Each path below is one point turned by a fixed rotation once a step. After each direction that follows a path, write how fast that rotation turns it, in degrees a step (0 if it stays still).
Each turn is a multiple of 5 degrees from 10 to 175, or 0.
Each row of a path follows its step; steps can be skipped.
Path 1:
step 4: [ 0.41, -1.45, -0.40, -2.17, -0.33, -3.40,  0.86, -3.83, -1.12,  0.78,
 -2.11, -2.01,  1.64, -0.51,  3.62, -6.71,  1.36,  1.24,  3.89, -0.11,
  0.66,  0.79,  1.31,  2.17, -2.07,  0.09,  2.35, -1.04, -3.91, -0.81,
 -3.69,  0.85, -3.51,  1.02, -1.65,  3.00, -3.23,  1.79, -2.77,  0.64,
 -0.78, -0.39, -0.24,  1.91,  1.06, -0.60, -2.14, -1.88]
step 12: [-3.28, -2.84,  1.79, -0.90, -2.36, -2.92, -2.70,  0.93, -1.86, -4.32,
  0.47,  1.65, -1.57, -1.75,  2.85, -1.75,  2.53, -1.47,  0.03,  1.27,
 -3.26, -2.60,  0.15,  0.63, -0.47, -1.43,  0.74, -1.84, -5.54, -2.25,
 -0.58,  0.14, -1.29,  0.02, -0.10, -3.24, -1.12, -4.00, -3.19,  1.23,
  1.07, -4.24,  0.41,  0.39,  2.08,  0.04, -0.84,  3.33]
step 17: [ 0.72, -0.26,  2.08, -0.79,  1.40,  0.34,  3.51,  2.13,  3.66,  0.82,
  0.60,  4.57,  1.41,  2.09,  1.21, -2.23,  1.39, -0.01, -1.94,  0.01,
 -0.73, -1.12, -0.22,  2.21, -1.24,  0.56,  3.34,  3.15,  0.50,  1.85,
  3.78, -2.03,  0.30,  0.02,  0.48, -1.63, -0.93,  4.44, -6.25, -0.48,
  2.03,  1.71,  1.33, -2.25, -2.24,  4.50,  0.17,  1.39]
step 19: [-0.37, -4.19, -2.32, -0.95, -1.16, -3.48, -2.78, -2.12,  1.52,  1.44,
 -1.53, -0.19, -0.42, -3.20,  0.92,  0.47,  1.54, -3.60, -1.26,  1.30,
 -4.95,  1.02, -2.32,  1.01,  0.68, -3.11,  1.24, -2.76, -1.08, -0.33,
  0.74, -0.23, -1.31, -0.50,  2.64, -0.83,  2.37, -1.93, -3.30, -3.37,
  0.78, -3.93, -1.09,  1.78,  5.02, -0.38,  2.66,  0.00]
step 20: [ 0.53, -0.21,  1.36,  3.53, -3.05, -0.41, -2.64, -0.05,  0.31,  0.07,
  2.60,  3.24, -0.13, -0.97,  2.64, -3.80, -2.99, -1.01,  1.16,  1.21,
  0.87, -0.06,  3.99,  1.28, -0.54,  3.53,  0.43,  2.42, -1.50, -0.47,
 -1.29, -0.44, -0.67, -3.43,  2.60, -1.11, -0.80, -4.00, -4.09, -3.74,
 -3.32,  3.36,  1.51,  0.09,  1.93,  2.81, -1.76,  1.10]
step 23: [-1.78,  1.21,  1.02, -4.53,  0.74, -0.84, -0.35, -0.65, -0.86,  0.02,
  1.02, -1.40,  3.00, -0.84,  2.40, -5.81,  0.88,  0.17,  2.01, -1.50,
 -1.11,  0.58, -0.93,  1.46, -2.95, -1.36,  5.58,  0.96, -1.22,  1.18,
 -0.03,  0.21,  1.18,  3.65,  2.35, -1.70, -2.21, -2.75, -3.32, -2.96,
  1.40, -1.20, -1.13,  0.76,  4.70,  2.01,  2.84, -0.73]
step 27: [-0.17, -1.32, -0.14,  0.37, -5.83, -0.97, -2.90, -3.42, -1.51,  0.93,
  1.12, -1.55,  3.17, -0.14,  0.70, -1.55, -1.34, -1.29, -1.21, -0.08,
  2.39,  1.22,  4.49,  1.10, -0.60, -0.40,  0.85, -0.53,  0.72,  0.63,
 -4.23, -1.24, -0.54,  1.65,  3.62, -2.75, -1.23,  0.68, -4.39, -1.96,
  0.92,  3.31,  3.16,  3.78,  3.90, -0.25,  1.08, -0.86]
step 29: [ 0.31,  1.87,  1.92, -0.49,  3.55, -1.42,  2.38,  4.32,  6.02,  0.24,
 -2.01, -0.44,  1.15,  0.98,  4.16, -1.61,  2.46,  2.20, -0.74, -0.23,
  2.02,  3.45,  0.01,  0.53, -3.35,  0.59,  1.00,  2.56,  2.22,  0.11,
 -1.27, -3.06, -1.26,  1.92,  0.98, -1.21,  1.15,  3.07, -0.68, -0.36,
  0.13, -3.13, -3.12,  0.25,  0.55, -2.19,  0.63, -4.11]
Speeds:
[ 0.17,  0.83,  0.05, -0.32,  0.37, -0.72,  0.25,  0.13, -0.19,  1.07,
 -0.07,  0.90,  0.78, -0.49, -0.01, -0.95,  0.20,  0.47,  0.27, -1.46,
  0.11,  0.29, -0.53, -0.39,  1.02, -0.18,  1.27, -0.05,  0.94, -0.52,
  0.27, -1.16, -0.48, -1.96, -0.88,  0.99,  1.18, -0.31,  0.30, -0.99,
  0.17,  0.13, -1.05, -0.15,  0.81,  0.72, -0.88,  0.11] -> 120
[ 1.46, -0.36, -0.31,  0.62,  0.18, -0.39, -0.11, -0.38, -0.37, -1.48,
 -0.36, -0.88, -0.38,  0.27, -0.21, -0.08,  0.41,  1.30, -1.20, -1.02,
 -0.53, -1.35,  0.18, -0.98, -0.06,  1.05,  0.38, -0.48, -0.78, -1.01,
 -0.34,  1.39,  0.05, -0.55, -0.81,  0.17, -0.03,  0.50, -0.40, -0.77,
  1.14, -0.22, -0.03, -0.38, -0.56,  0.24, -0.43, -1.37] -> 10
[-1.22,  0.13, -1.05,  1.17, -1.15,  0.48, -0.41,  0.46,  0.38,  0.74,
  0.25,  0.18, -2.17, -0.35,  0.41, -0.16,  1.36,  0.16, -0.22, -0.47,
 -1.12, -0.19, -0.37,  1.24,  0.11,  1.05, -0.26, -0.60, -0.33, -0.62,
  0.82, -0.51,  1.00, -0.23,  0.09, -0.40,  0.17, -0.08,  0.79, -0.91,
 -0.08, -0.49, -0.36, -1.10,  0.55, -0.29,  0.78,  0.18] -> 60
[-0.16,  0.59,  1.06,  0.55,  2.19, -0.92, -0.36,  0.66,  0.01, -1.11,
 -0.14, -0.47, -0.08, -0.87,  0.86,  0.74, -0.47, -0.49, -0.54,  0.14,
  0.26,  0.07, -0.64,  0.42, -1.40, -0.01,  0.13, -1.08,  0.20,  0.35,
  1.07,  0.51, -0.77, -0.65,  0.98, -0.21,  0.94, -1.13,  0.31, -0.83,
 -0.13, -0.32, -0.36, -0.13,  0.39, -1.23,  0.71, -0.19] -> 110
[ 0.17,  0.87,  0.87, -0.70, -1.31, -0.11,  0.07,  1.02, -0.41,  0.14,
  0.54, -0.79,  1.14, -0.50,  0.26, -0.33,  0.29,  0.54, -0.28,  0.31,
 -0.37,  0.87,  0.75,  0.40, -0.38,  1.21,  0.51, -1.03, -0.28, -0.22,
  0.02,  0.61, -0.37,  0.26,  0.03, -0.50,  1.92,  0.43,  0.28,  0.82,
  0.25,  1.69,  0.88, -0.93, -0.49,  0.94,  0.80,  0.67] -> 115
[-0.60, -0.26,  0.60, -0.53, -0.86, -0.40, -0.62, -0.10, -0.38, -1.12,
 -1.26, -0.14,  1.42,  0.14,  0.20, -0.24,  0.53,  0.14, -0.26,  0.43,
 -0.28,  0.96, -0.01,  0.19, -1.14,  0.88,  0.29,  1.25, -0.16, -0.13,
  0.56, -0.31,  0.47, -0.81, -0.57, -0.46, -1.92, -0.77,  0.66,  0.06,
 -0.74,  0.09, -1.75, -1.16, -0.74, -0.04, -0.41,  0.10] -> 130
